In the rows, zero is written as 128.
M: a few groups of rows, each row roughly a mix of its group's hidden directions
M (136 x 13)
[[ 98 156  82 124 141 169 122 147 161 107 149  94 139]
 [114 112 137  96 114 126 113 152  97 124 200 126 105]
 [134 132  87 146 127 120 135 179 159 114 163  82 121]
 [126 162 183 151 161 103 160 129 144 127  91 116 125]
 [155 136  82 138 118 138  70 164 160 121 124 108 126]
 [103 124 131 148 131 142  98 146 176 104 148 119 187]
 [154 170  92 133 105  79 117 164 152 117 107 127 124]
 [123  72 155 100 136 120 154 135 153 168 162 142 117]
 [143 128  99 139 140 128 159  97 174 114  84 128 171]
 [136 111 147 100 133 146  80 138 117 134 176 136  77]
 [164 124  84 113  78 130 124 149 124 121 172 156 116]
 [131  73 161 112 132 132 151 117 164 171 150 148 138]
 [143 121 126 119 150 114 110 149  98 143 165 136  58]
 [ 91 147 126  88 103 134 123 113 160  79 108  97 142]
 [128 125 174 114 126 123 145  97  76 169 113 146 157]
 [138 114 189 123 109  90 135 120 101 156 108 163 120]
 [111 133 104 143 154 124 183 119 153  77 149 130 102]
 [154 109 158 177 129 149 109 105  96 149 131  83 120]
 [105 121 159  90 124 129 133 119 119 165 101 191 125]
 [122 197 112 149 126 134 104 142 100 105  99 104 112]
 [169 135 101 100 124 142 138 167 119 146 171 170 142]
 [165 109 173 147 120  74 128 136 126 143 166 119 109]
 [ 88  71 146  98 124 134 132  91 121 121 149 110 157]
 [131 134 126 123 142 132 157 116 201 145  94 128 162]
 [ 95 157 113 104 145 126 139  98 164  87 100  93 143]
 [144 130 195 157 143 153 145 145 111 151 127 109 160]
 [142  87 168  99 122  98 114 133 104 182 110 125 131]
 [141 179  89 125 119 134 126 166 138 131 116 130  71]
 [ 81 119 138 120 131  94  89  88 137 123  81 145 136]
 [156  88 170 152 140 110 167 139 102 106 132  98 108]
 [125 105 147 129  56 129 107 152  85 115 133 141 133]
 [110 110 177 166 139  96 145 119 112 115 114  77 120]
 [132 187 110 156 141 142 100 139  90 107 101 106 110]
 [121  66 155 178 108 100 133 116 129 119 145 128 104]
 [ 96  78 148 120 144 135 142  76 137  96 137 151 148]
 [119 147  65 130 138 155 128 136 159  88 141 109  97]
 [148 123  94 144 130 163  69 154 147 136 135 108 162]
 [ 84 134 130  87 138 114 147 158 137 104 129 167 171]
 [116 160 101  94 101 135 126 104 162  74 131 104 145]
 [ 96 141  91 130 139 153 162 154 161 100 159 128  92]
 [149  97 150 149 112 127 130 170  93 177 145 155 112]
 [107  78 143 120 124 166  72 107 147 116 137 125 149]
 [142 163  93 111 103 113 122 156 120 125 177 171 146]
 [113 123 106 123  84  66  97 108 113  98 131 123 112]
 [116 203 123 113 136 132 108 147 143 131 167 108 110]
 [126 155 187 156 155  90 137 108 143 118  98 110 117]
 [114 185 104 131 173 101 144 118 169 129 114 115 139]
 [ 92 124 186 110 158 156 156 109 108 154 129 127 108]
 [153 175 113 169 112 137 146 148 112 111 144 123  77]
 [130 126 153 105 157  62 131 124 138 129 137  84 101]
 [105 138 107  99 106  76  78  96 136 103 132 137 121]
 [136 173 174 152 154 114 163  94 106 121 104 141 135]
 [150 116 164 109 117  99  84 122 113 167  89 133 155]
 [120 118 115 153 129 113 161 114 145 119  80 133 192]
 [101 147 123 121 132 114  90  88 131  93  92 174 143]
 [118 110 139 109  75 108  76 137 137  96 123 160 145]
 [132 113 151 133 113 117 100 152  77 148 163 146  80]
 [125 126 149 127 117 120  95 168  79 145 157 137  79]
 [103  68 157  93 119 121 162 133 158 146 139 130 144]
 [108 135 116 139 116  90  92  79 118  95  98 102 104]
 [189 124 129 152 122 144  94 100  88 135 135 105 106]
 [124 123 128 158 135 128 150 110 149 129  62 130 179]
 [151  77 136 129  90 171 131 127  80 117 132 121 111]
 [136 104 156 122 128 142  55 139 143 155 111 121 158]
 [112  60 152 115 130 133  98  95 133 120 137 115 165]
 [ 92 122 132  83 124  99 174 175 146 122 118 135 145]
 [145 148 142 184 121 161 135 124 103 125 151  74 126]
 [123  69 143 110 149 113 146 100 170 145 138 153 154]
 [128 125 171 154 129 128 156  89  99 122 127 179 157]
 [130 139 104 112 152 136  79 163 171 140 112  86 136]
 [141  94  91  93 111 148 142 165 134 147 155 172 134]
 [105 148 193 132 149 118 149 126 154 122  87 106 141]
 [113 159 149 136 126 107 125 153  87 160 166 125  80]
 [ 99 131 120 110 173 125 152 108 177 118 124 111 175]
 [175 143 151 163 124 115 151 144  83 154 136 114  94]
 [122 129 118 127 140 137 158 103 180 117  74 115 167]
 [119 152  96 107 135 113 136  73 164  81 129 115 140]
 [110 165 162 133 168 132 106 138 158 166  94 121 102]
 [151 129 150 105 132 193 167 157 151 133 108 128 140]
 [127 189 101 160 130 132 106 133  96  96  99 112 141]
 [143  79 154 150 148 124 146 130 101 181 150 152 111]
 [114  79 120 133 152 161 103  95 152  99 142 123 168]
 [140 145 134 150 127 160  59 151 160 116 121 113 104]
 [139 128 135 105 132 142  88 161 108 135 177 129  76]
 [137 106 162 134 117 124 149 122  98 161 124 198 134]
 [114 154 181 127 142  92 128 112 119  91  87 104 141]
 [ 83 147  90  94 107  88 156 158 138 125 111 115 128]
 [130  94  79 108  74 152 113 144  97 138 143 126 136]
 [110 122 170  97 106 105 142 138 102 181 117 154 154]
 [140  87 154 113 129 106 141 132 127  97 105 194 133]
 [ 94 146 110 103 141 176 100  97 141 121  84 132 147]
 [134 139 164 159 164 184 138 137 133 165 142 121 155]
 [145  97 130 155  85  75 118 119 124 136 147 107  88]
 [145  75 133 176 117 114 145 127 109 125 160 102  94]
 [157 102 151 104 112  89  91 129 111 172  94 131 139]
 [157 173 111 151 119  88 175 144 114 116 124 136  96]
 [106 105 133 124 121 120  88  79 134  65 131 136 124]
 [133 114 125 145 109 123 155 120 165 130  71 141 182]
 [153 109 178 115 120  95  93 130 114 170  94 133 137]
 [134  93 104 148  95 109 147 127 135 139 124  82  73]
 [123 104 160 106  91 128 135 132  79 180 136 151 125]
 [154  68 157 144 129 101  98 101 109 144 137 112 103]
 [109 158 170 158 119 116 171 162 128 136 129  88 148]
 [135 182  80 139 150 126 111 132 100  86 125 106 115]
 [123 171 105 135 188 113 132 140 166 132  93 117 133]
 [146 112 141 187 101 171 114 111 100 124 149 101 128]
 [127 120 125 146 137 183 171 169 117 160 144 108 147]
 [130  70 168 112 121 133 136 125 169 165 110 149 128]
 [141 131  90 124 130 150  67 140 155 114 123  80 122]
 [135  92 148 144 125  77 129 124 144 134 171  94  91]
 [125  90 166 147 128  86 116  93 154 105 134 109  91]
 [142  90 152 146 137 130 122 177 103 178 144 157 128]
 [181 153 144 144 146 163 128 112 124 103 155  86 107]
 [148 102 153 154 113 127 118 173  90 172 131 156 109]
 [125 126 160 100 109 134  83 151 128 147 183 144  97]
 [150 117 135 104 113 109  80 138 121 175  91 148 160]
 [136 135 154 115 135 105 183 107  80 161 115 149 113]
 [132 106 128 111 115 144 115 155  79 123 194 126 108]
 [ 98 187 118 120 113 122 146  99 149  98 104  92 137]
 [145 128 102 154 139 162  68 154 171 117 128 131 140]
 [ 80  87 140  98 152 152 126 105 146 128 140 117 173]
 [122  82 150 105 101 133 130 117  93 168 131 177 134]
 [157 120  93  80 116  84 106 135 131 134 159 158 109]
 [161 131  83  95 100 162 114 149 123 145 175 133 131]
 [143  79 140 138  72 142 131 158  83 129 118 140 130]
 [111 128 162 172 148  93 108  93 118 138 111  84 113]
 [158 118 128 168 138 142 114 175  75 156 123 144 118]
 [108  71 135 124 109 173  92 120 126 135 156 143 155]
 [100 179 107  92 123 170 102 123 141 132 113 125 164]
 [ 91 175 110 127 134 123 190 145 143 106 147 128 119]
 [129 112 130 119 141 133  99 158  82 130 195 134 109]
 [142 155  92 139 122  73 181 140 134 100 133 122 121]
 [125  89  83  89 113 130 120 156 110 145 168 154 143]
 [133 106  81  74 101 144 109 141 142 151 133 166 131]
 [146 135 133 107 150 150 180 184 141 157 146 139 143]
 [139 145  77 154 134 131 178 137 123  98 161 109 104]]
which group is each row in? (one row of each group first)
[134  80 151 112 143 110 145 102 170 166 152 159 128]
G
[105  72 119 131 128 159 108  96 150  90 151 144 149]
J
[140  88 159 151 121  77 148 133 131 119 157  98  94]
T

[123 162  90 138 129 140 106 153 164  94 140  77 117]
J
[126 118 127 122 111 108 149  87 188 120  95 144 165]
G
[151 110 140 154 152 118 131 166  96 180 142 150  95]
G
[139 192 105 138 170 136  96 119 158 115 109 120 128]
G
[134 167 139 176 119 135  94  93  96 120 122  86 131]
T
[ 76 125 134 134 121 119  98  80 154 100  90 116 121]
T
[115 109  94 127 106  73 107 109  99  84 137 143 113]
T
[132 121 143 126 127 149 172 121  78 156 143 148  76]
J
[ 88 134 152  83 147 110 175 139 134 151 118 131  91]
J
[136 125 148 165 152 136 141 118  88 137 103  64 118]
T
[139 114  81 116 122 153  99 129 130 144 198 130 124]
T
